Where one turn sends some rows of the set: a few examples, then the rows asked
daf: 1.81 -0.63 0.24 -2.16 0.07 -0.55 1.24 -0.71 -0.69 -1.14 -0.07 -1.67
 -2.92 -1.75 1.26 -0.37 -2.91 -0.14 2.12 -3.61
lopig: 0.60 -0.60 -3.27 0.03 4.17 0.17 0.14 -1.02 1.44 -3.43 0.83 0.34 0.15
 -0.21 -2.58 -0.65 -0.85 -0.32 0.58 0.14
Nulo: 1.60 1.87 -3.42 -0.44 0.70 -2.04 0.81 0.42 1.00 -0.32 -2.00 -3.01 -2.33
 -0.26 -0.97 -0.50 -3.15 0.44 2.12 -2.33
sizis: 0.06 3.84 -2.44 -0.77 0.65 -0.54 1.37 -0.24 0.56 -2.38 -0.42 0.47 1.66
 1.28 -1.42 2.00 -2.11 2.11 0.10 -0.84
Muban: 3.82 0.72 -1.74 -3.52 -1.43 -0.75 0.47 2.87 0.09 -0.65 2.04 1.41 -0.07
 0.66 -1.48 1.58 -0.59 -0.53 0.71 -1.55
Pil: 2.26 2.45 -2.68 -0.36 -1.75 2.20 2.07 -0.87 0.97 -0.82 -0.05 1.22 -1.77
 -1.14 1.04 1.92 -0.64 0.45 1.84 -1.01
loza: 0.97 -0.94 -0.74 -1.59 0.40 -0.70 1.55 -1.08 -1.09 -3.49 -1.20 -2.18
 0.21 -2.12 0.41 -1.51 -2.42 -0.23 2.60 -3.73
duguk: 1.87 0.89 -4.04 -0.16 1.02 -0.20 1.42 1.74 -0.67 -4.52 -1.89 0.02 -3.30
 -0.04 -0.15 0.42 -2.78 -1.03 1.16 -1.21
tid: 1.48 2.29 -3.95 -1.32 0.73 -0.64 1.99 0.37 -1.25 -4.84 -2.81 -1.18 -2.69
 -0.08 0.10 0.00 -0.71 -0.09 1.27 -2.57
Nogo: 3.02 0.76 -2.14 -2.49 -0.64 0.06 1.15 3.41 0.53 -3.04 0.86 1.09 2.63
 -0.45 -1.85 0.60 0.38 -0.51 0.87 -1.54
damez: 4.48 -0.03 -0.38 -2.50 -1.20 -2.38 0.92 -0.36 -0.13 -0.09 2.15 0.76
 -1.09 -0.08 -0.42 1.70 -0.91 0.63 0.35 -2.77
vekat: 0.22 1.35 -3.30 -1.77 3.65 0.67 -0.13 0.80 2.55 -0.49 0.92 -0.64 -0.36
 0.12 -2.95 -0.58 -0.01 0.05 0.93 0.13
tipav: 2.26 -0.92 -0.11 0.53 0.93 -2.98 0.28 -0.37 -2.39 -2.74 0.51 -0.21 0.91
 -0.19 -2.36 -0.13 0.80 1.00 0.99 -3.31
Tesa: 1.88 1.01 -0.80 -0.16 2.16 0.37 0.23 -4.15 0.12 -3.49 1.19 0.07 -0.78
 -0.15 0.33 -0.67 1.71 -0.20 1.35 -2.24
maf: 2.19 0.61 -0.37 -0.82 0.69 0.47 0.57 4.66 -0.48 -1.36 0.45 0.70 -0.46
 -0.60 -2.03 0.40 1.79 -0.16 0.96 -1.80
vakef: 1.18 2.12 -3.35 -3.34 1.92 0.76 0.14 -0.74 1.38 0.58 1.03 -0.93 -2.67
 0.29 -1.62 -0.25 1.79 0.18 1.45 -0.99
fupe: 0.93 4.34 -1.81 -1.04 0.14 1.50 2.12 0.68 1.36 -1.21 -0.43 0.95 -0.72
 -0.11 0.15 2.45 -0.77 1.63 0.08 -0.78
dezi: 1.28 0.67 -0.24 -3.82 0.46 0.03 0.83 2.24 -0.87 -0.76 0.33 -0.60 -3.47
 -0.03 0.57 0.49 -3.22 -0.50 1.40 -2.44
sepes: 0.79 1.50 -2.41 -0.90 2.61 1.56 -1.22 1.05 1.53 -2.35 1.82 0.92 0.74
 1.26 -2.21 -0.54 -0.49 -1.58 1.66 0.38
biriz: 3.33 -1.42 -0.64 -0.14 -0.97 -2.34 -0.16 -0.49 -2.48 -0.28 1.37 -0.06
 -1.35 -0.21 -1.67 0.06 0.56 0.02 2.19 -3.15
fafos: 1.96 0.63 -3.23 -2.53 1.58 0.24 0.69 -3.49 -0.33 -1.54 1.02 -0.03 -3.54
 0.04 -0.40 -0.19 2.06 0.03 1.45 -1.62
bibik: 2.10 2.18 -0.65 -1.91 1.38 -0.22 -0.58 -3.36 0.67 -0.04 2.11 -0.48 -2.42
 0.90 -0.06 0.01 1.25 0.00 1.56 -2.18
bubab: 4.10 -0.46 0.29 -0.89 -0.31 -2.51 1.79 -1.64 0.29 -2.22 1.01 0.05 1.00
 -1.61 -0.11 0.81 -0.12 1.08 0.22 -3.44
fafek: 1.31 2.91 -3.48 -1.44 0.45 -1.80 1.58 -0.41 -0.36 -2.33 -2.85 -2.95
 -2.01 -0.23 -0.40 -0.58 -0.95 0.70 1.89 -3.35
difo: 1.53 0.42 0.11 0.17 2.04 -1.31 0.71 2.76 -1.25 -3.38 -0.14 0.16 1.38
 -0.53 -2.42 0.03 1.41 0.82 0.19 -2.52
bimor: 0.00 1.16 -1.42 -4.12 1.04 0.41 0.59 3.66 -1.16 -2.89 -0.36 -0.59 -0.85
 0.63 -0.81 -0.09 -2.75 -0.78 1.47 -1.87
Zut: 2.20 0.83 -3.84 0.54 -2.30 0.70 1.26 -2.89 -0.28 -1.61 0.11 0.78 0.00
 -0.67 0.05 1.19 -1.93 0.08 2.76 -1.21
kodet: 1.41 2.52 -1.62 -2.39 1.79 0.54 -1.54 -0.12 1.47 0.73 2.55 0.08 -1.56
 1.83 -1.53 0.12 -0.07 -0.79 1.67 -0.42
nunis: 1.22 0.50 -1.91 0.41 2.86 1.38 -0.22 -1.49 0.62 -4.95 0.90 0.75 1.15
 -0.06 -1.10 -0.93 0.67 -1.29 1.48 -0.69
zuv: 1.94 0.61 -3.65 0.34 1.12 -1.06 0.81 1.66 0.72 -1.64 -1.36 -1.07 -3.03
 -0.22 -0.90 0.22 -4.38 -0.77 1.67 -1.00
midan: 3.32 -0.34 -0.92 -0.99 -0.97 -0.17 -0.06 2.62 -1.32 0.55 1.34 0.55 -2.20
 -0.44 -1.55 0.30 1.27 -0.68 2.21 -2.20
pon: -0.11 0.18 -1.77 -2.73 1.00 -0.01 1.00 1.68 -1.27 -4.65 -1.31 -1.62 1.47
 -0.71 -0.82 -1.42 -2.33 -0.59 2.07 -2.72
kebir: 3.03 -0.05 -0.95 -0.81 -0.07 -0.99 1.95 0.63 0.65 -4.08 0.02 0.26 3.29
 -1.78 -1.12 0.19 0.63 0.34 0.62 -2.75
poka: 0.82 1.56 -3.73 0.29 -0.77 -0.99 0.78 -2.50 -0.56 -2.68 0.00 0.50 2.06
 0.91 -1.43 1.15 -2.99 1.06 1.63 -1.07
malag: 1.64 -1.11 -3.32 -0.40 2.92 -0.04 0.63 -3.64 -0.27 -4.06 0.95 0.77 -1.77
 -0.36 -1.06 -0.37 0.36 -0.32 0.92 -0.87

midan goes to -> difo
Muban goes to -> kebir
Now these:
fafos goes to -> vekat
dezi goes to -> pon
kodet goes to -> nunis
zuv goes to -> tid
sizis goes to -> Zut

